Rows are one point carried round by a steady rotation, each followed by how many steps it has turned.
The counts run from 0 to 382.
-12 28 16 -15 -10 -15 -26 -3 -7 2 -15 4 -18 14 6 32 23 1 -19 -13 2 -8 21
 -2 -1 20 9 10 6 6 4 -7 -9 -3 2 -20 20 -7 -14 -10 -6 26 -32 3 20 => 346
-34 5 6 30 -11 -7 -22 -10 -10 -7 -14 11 8 -7 12 5 25 -12 -11 1 -12 7 11
 -7 9 10 4 26 16 18 0 18 -23 5 12 -34 24 -18 -5 -4 -6 -1 -6 -23 16 => 104
0 22 11 12 27 15 -10 -7 9 28 21 19 -22 14 18 16 19 -5 -15 -19 -10 10 11
 -7 -16 -11 -10 -20 7 0 10 -4 -15 20 15 -4 11 -10 -28 -14 -11 10 -21 11
 7 => 4
-9 3 15 8 -4 -6 -14 -3 11 7 -8 8 -1 -2 11 9 27 2 -12 8 -24 26 20 -12 -18
 -19 13 15 31 5 16 -17 -35 22 -8 -11 7 7 -34 -8 -14 15 -24 -2 1 => 225
-15 4 -2 24 -11 -5 -12 19 -12 6 25 -3 -5 12 9 -7 27 -1 -8 -7 -8 7 0 -8 1
 -3 3 -1 -7 -14 -7 -9 -16 19 8 8 17 -25 -19 -11 0 22 -31 -5 40 => 361
-41 3 1 14 0 -2 -38 7 -7 -9 -4 -1 -7 10 -1 -17 15 -9 -18 4 3 12 -6 -5 13
 -2 25 -4 9 -21 0 -1 -16 20 9 1 26 -23 -13 3 2 23 -18 -1 18 => 109
-27 -3 -10 -8 6 9 -14 4 -3 12 -12 -6 5 10 10 11 28 -9 -4 -8 -9 0 18 -25
 -11 2 0 -2 11 0 21 -15 -9 4 6 -10 16 -17 -42 -14 34 4 -9 30 17 => 239
-9 9 1 7 21 -23 -27 -11 -2 20 11 4 3 1 -8 17 5 -5 -29 -2 -21 6 13 22 -21
 3 -7 5 7 14 3 8 -10 23 26 -19 13 -14 -19 5 -19 4 -30 -7 17 => 219
-10 8 -11 -6 2 9 -24 -26 9 6 0 33 8 -18 -3 2 17 -7 5 -10 0 5 25 -4 0 9
 23 9 26 5 -6 -19 -27 18 -3 -25 2 -4 -35 8 -2 27 -6 -7 -14 => 260
-11 -4 -24 -1 -7 -16 -36 4 2 14 -8 20 13 -9 -8 -7 23 -9 -4 -16 -13 7 28
 -7 -10 23 2 9 17 5 -6 3 -5 32 -6 -13 6 -24 -16 1 -4 33 -23 -14 -1 => 231
1 15 19 20 12 -1 -8 -19 22 0 7 16 4 1 27 17 35 -10 -7 -13 6 -3 2 -13 2
 22 -23 -7 -14 10 1 -10 -11 15 15 -18 4 -4 -29 -26 -3 3 -13 -2 21 => 335
-13 35 16 -1 2 7 -24 -36 -14 2 5 16 1 8 20 36 19 -13 -12 -8 11 2 9 1 -2
 -4 -20 12 -7 1 -6 -6 -29 8 12 -17 19 -14 -19 1 -12 6 -17 12 11 => 129
-31 -10 -11 23 9 -12 -15 8 13 8 3 2 18 -3 26 7 23 -12 -6 -2 -23 13 2 -16
 -21 11 -3 -11 4 13 16 3 -16 14 7 -14 13 -14 -23 -29 21 -3 -1 10 24 => 241
-8 12 16 23 18 17 -1 -20 1 9 28 16 -3 4 8 -12 6 -6 -8 5 -20 11 16 -6 -10
 -16 2 -12 6 15 -2 -21 -22 17 18 -18 11 -8 -46 -11 -11 -2 -3 1 16 => 6
-25 -12 -21 28 19 22 -28 15 4 19 0 25 2 9 20 -6 33 -1 -11 -33 -13 14 5
 -21 9 4 3 6 8 -15 9 3 -21 -3 8 -1 17 -13 -23 -2 6 -2 -8 -10 10 => 27
-33 -6 2 5 -6 -10 -12 -16 4 -12 -2 16 8 -10 21 -10 34 -19 8 7 -7 16 -6
 -9 -6 26 -3 -12 3 23 -4 -4 -21 24 -8 -30 18 -25 -14 -15 -9 10 -22 9 7 => 70
-25 25 -3 13 -14 -19 -27 -16 -9 -20 1 12 12 -5 0 0 23 -9 -17 -1 -5 6 5
 -36 -4 -3 1 -9 -8 10 -21 -13 -14 22 18 -13 5 -23 -26 -16 8 7 12 4 27 => 115
-10 16 13 11 1 -23 -2 4 14 -12 5 -3 -2 6 18 15 28 -15 -27 -9 -21 -2 -3
 -13 -12 1 2 -15 -9 9 3 -9 -24 15 17 -19 15 6 -32 -28 7 7 -10 0 28 => 333
-25 3 -17 -9 15 -4 -23 -22 -15 -26 1 11 15 -9 -10 0 23 -9 -15 3 -8 3 8 5
 6 9 30 14 14 5 2 0 -43 5 10 -18 11 -23 -36 18 2 10 -7 -11 -2 => 76
5 15 7 2 7 -11 -25 12 -26 11 4 5 -13 -14 22 21 34 -8 -14 -23 -9 1 2 2 1
 12 0 2 -7 -4 -7 2 -20 28 8 -24 21 -12 -5 1 5 22 -41 6 10 => 94
-15 18 17 12 -2 5 4 -18 2 12 13 27 -3 5 21 -15 29 -13 10 -6 2 -9 -8 -11
 14 15 -7 -18 -6 13 -13 -12 -14 25 18 -23 15 -12 -34 -5 -11 24 -8 -2 26 => 337
-4 10 10 5 4 7 0 -20 -2 3 26 21 -2 -1 2 -8 11 -9 -5 15 -29 8 25 -8 -12
 -7 3 -7 4 29 -4 -20 -30 22 12 -16 8 -10 -50 -3 -12 6 -5 -7 7 => 7
-9 33 -5 16 17 3 -43 -14 18 -10 1 28 -10 -11 20 19 23 -1 -14 -11 -1 23
 -6 -7 -2 7 8 -10 -8 -7 -15 -19 -20 12 4 -17 2 -18 -15 -9 -3 12 -5 15 14 => 83
-2 29 9 22 -11 -2 -20 3 -16 -14 9 2 6 2 -3 8 10 -11 -22 2 -5 21 18 -22
 -1 -27 9 6 4 -8 -6 -26 -27 17 7 -9 9 -2 -34 -8 8 20 -10 -1 29 => 144
-3 4 -22 23 11 -5 -25 3 -6 10 14 19 -2 -22 -5 -8 19 -21 -13 -28 -38 13
 10 -5 4 2 -4 8 -1 12 -13 8 -14 19 20 -22 9 -31 -10 10 -2 10 -8 -13 14 => 59
-35 -2 -9 4 -6 -5 -18 4 -8 0 17 6 -1 11 -1 -1 4 -6 -18 13 -9 24 30 -9
 -19 -2 17 -16 33 -4 19 -15 -23 17 3 -3 14 -20 -16 -19 -13 20 -25 4 3 => 18
-30 19 -12 14 -6 -13 -16 -28 20 -24 0 15 17 -17 8 21 24 -12 -15 -7 -3 6
 10 -9 -16 11 -7 3 8 19 8 -10 -24 11 13 -31 -2 2 -7 -25 -5 12 -4 -2 5 => 288
-26 27 -5 7 17 15 -23 -1 -14 8 -12 18 -15 8 6 28 15 9 -15 -16 -13 20 11
 -14 -5 -21 10 5 32 -12 10 -17 -17 -11 8 -16 13 -8 -10 -5 -7 5 -14 19 2 => 50
-26 -8 -7 14 1 7 -15 -3 0 11 -16 27 20 18 -9 -7 40 12 -1 -10 10 4 0 -26
 18 11 -7 18 14 -8 -10 -13 -7 7 -2 -6 0 -8 -43 6 -11 10 -16 -11 19 => 199
-24 9 4 4 30 -9 -7 -10 -7 -8 -6 -3 7 2 -12 3 25 5 -19 0 0 -3 -2 3 -2 2
 -1 13 11 -3 6 -18 -5 9 40 -25 6 -2 -56 3 -2 -2 -16 14 18 => 251
-44 10 3 -6 14 -8 -31 5 -7 -9 -28 3 -1 13 3 14 30 11 -27 -11 5 -1 -1 -10
 -3 16 23 -1 12 -13 5 -10 -8 -4 24 -15 21 -14 -24 -11 9 0 -14 16 15 => 79
-25 23 2 5 5 4 -19 -16 -11 -4 2 13 -14 -9 -7 1 15 -10 -5 -19 23 -5 22 -2
 4 7 -19 15 7 1 2 -5 -3 22 31 -6 19 -25 -15 1 -22 31 -34 8 15 => 313
-32 23 -15 1 -1 9 -18 -32 12 -8 -21 36 15 -10 4 16 32 1 6 -21 7 -1 1 -25
 9 14 1 11 14 10 -13 -15 -12 -7 8 -22 5 -3 -26 -4 4 10 -1 6 20 => 290
-4 6 -13 4 21 -8 -8 -8 5 -24 6 -4 -5 -5 -1 1 30 -20 -5 -8 12 20 -6 6 8 2
 7 9 6 -5 8 -7 -28 34 8 -9 9 -11 -30 9 -1 34 -38 -3 12 => 282
-12 6 15 4 -4 -2 -3 -21 -1 6 20 28 3 6 22 -7 24 -17 -2 -10 -5 -11 5 6 -5
 8 8 -7 10 9 -8 10 -39 29 11 -13 18 -6 -19 -4 -19 36 -13 -27 -1 => 339
-13 15 -4 13 8 -8 1 -15 -7 -5 16 18 13 -7 9 11 31 -2 -15 -8 -27 20 -5 0
 -18 -3 -19 -4 -8 10 -7 -16 -35 13 8 -33 3 -9 -32 -6 -14 -6 -26 10 21 => 36
-13 14 16 24 30 19 2 -10 3 25 26 21 -10 16 13 2 7 -4 -7 0 -10 17 12 -11
 -17 -17 -14 -19 14 7 7 -19 -16 20 30 -8 14 -1 -36 -14 -11 1 -9 11 10 => 5
6 13 21 25 3 13 -7 -19 6 -1 16 7 -5 -17 27 8 30 -3 6 -7 -12 8 14 -1 1
 -11 9 24 2 13 -7 -12 -35 27 11 -22 12 0 -26 -4 8 13 -8 -10 12 => 305
-22 -2 4 19 2 -2 -15 -20 3 -1 8 3 6 -21 3 -16 24 -17 1 2 -22 -2 21 -12
 -4 3 -6 18 6 32 -4 -7 -15 27 31 -17 12 -24 -31 -7 13 -4 4 -3 17 => 275
-14 -1 8 18 2 -14 -9 4 1 -2 1 7 -5 -18 4 -17 8 -23 -19 -9 -7 -3 17 12 0
 23 9 5 12 11 4 6 -15 26 30 -30 26 -8 -18 -5 -7 27 -27 -25 13 => 310
-39 -3 -31 11 -1 4 -31 11 -5 22 -4 27 8 -8 -13 -5 11 -7 -8 -32 0 7 13
 -18 -9 7 -8 9 23 -20 4 -5 -7 6 12 -8 16 -18 -11 0 -11 19 -30 2 4 => 233
-7 12 6 5 -13 8 -18 -1 5 28 18 24 11 3 15 10 2 -21 -15 0 -24 6 28 -19
 -18 -10 10 -20 6 8 -5 -8 -34 22 -9 -20 19 -3 -28 -10 12 29 -6 -9 3 => 179
-11 10 -15 5 31 12 -27 4 7 9 -4 17 -3 1 6 18 26 -10 -15 -32 4 -8 7 3 3
 10 30 2 15 -15 12 4 -24 2 23 -7 19 0 -27 3 24 25 -2 -11 4 => 295
